Small tables with named rows and columns. After each table, cells are looked up by row and column.

gug
         nipibud  fesefu    tud  supane
dagadis    9.325   7.010  5.450   7.179
marenul    6.530   6.011  7.499   7.173
rofami     0.898   4.372  1.748   0.215
tet        2.643   3.685  5.793   6.768
bub        7.175   6.691  6.801   6.497
fep        3.177   3.459  7.188   0.655
zuk        8.531   5.706  5.193   6.921
nunu       2.793   1.553  7.637   3.262
kiz        3.732   6.099  4.681   6.590
fosikaz    7.112   3.190  3.999   2.414

tud of fosikaz = 3.999
nipibud of tet = 2.643
nipibud of nunu = 2.793
tud of tet = 5.793
tud of fep = 7.188
fesefu of fosikaz = 3.190
tud of zuk = 5.193
tud of bub = 6.801
fesefu of bub = 6.691
fesefu of rofami = 4.372
tud of kiz = 4.681
fesefu of nunu = 1.553
tud of nunu = 7.637
Which row has the largest nipibud? dagadis

rikek:
|  | femu | tib | buz | mul | lan | derosi | gutu | ras |
|---|---|---|---|---|---|---|---|---|
| fogazar | 91 | 93 | 54 | 122 | 136 | 139 | 74 | 89 |
| nog | 100 | 103 | 91 | 100 | 92 | 82 | 85 | 85 |
| boluv | 87 | 84 | 104 | 97 | 92 | 101 | 103 | 97 |
| soned | 91 | 120 | 114 | 98 | 52 | 54 | 136 | 107 |
| barenid | 91 | 195 | 80 | 102 | 76 | 116 | 106 | 27 |
| luz | 83 | 99 | 100 | 96 | 55 | 61 | 74 | 102 |
| retozug | 89 | 152 | 91 | 90 | 86 | 119 | 113 | 56 |
| dibi | 95 | 88 | 102 | 98 | 94 | 91 | 96 | 99 |
| teb | 82 | 96 | 79 | 101 | 115 | 76 | 102 | 82 |
| lub | 98 | 103 | 89 | 97 | 97 | 84 | 98 | 91 |
| mem | 93 | 87 | 92 | 84 | 92 | 104 | 74 | 89 |
| vokizis | 82 | 108 | 110 | 76 | 81 | 43 | 66 | 113 |
| buk | 85 | 101 | 76 | 99 | 126 | 80 | 142 | 91 |

What is the gutu of nog in rikek? 85
What is the ras of boluv in rikek? 97
What is the lan of boluv in rikek? 92
What is the femu of vokizis in rikek? 82
What is the femu of fogazar in rikek? 91
What is the buz of dibi in rikek? 102
What is the mul of fogazar in rikek? 122
What is the ras of teb in rikek? 82
What is the gutu of lub in rikek? 98
What is the femu of luz in rikek? 83
What is the gutu of retozug in rikek? 113
Row with the largest mul: fogazar

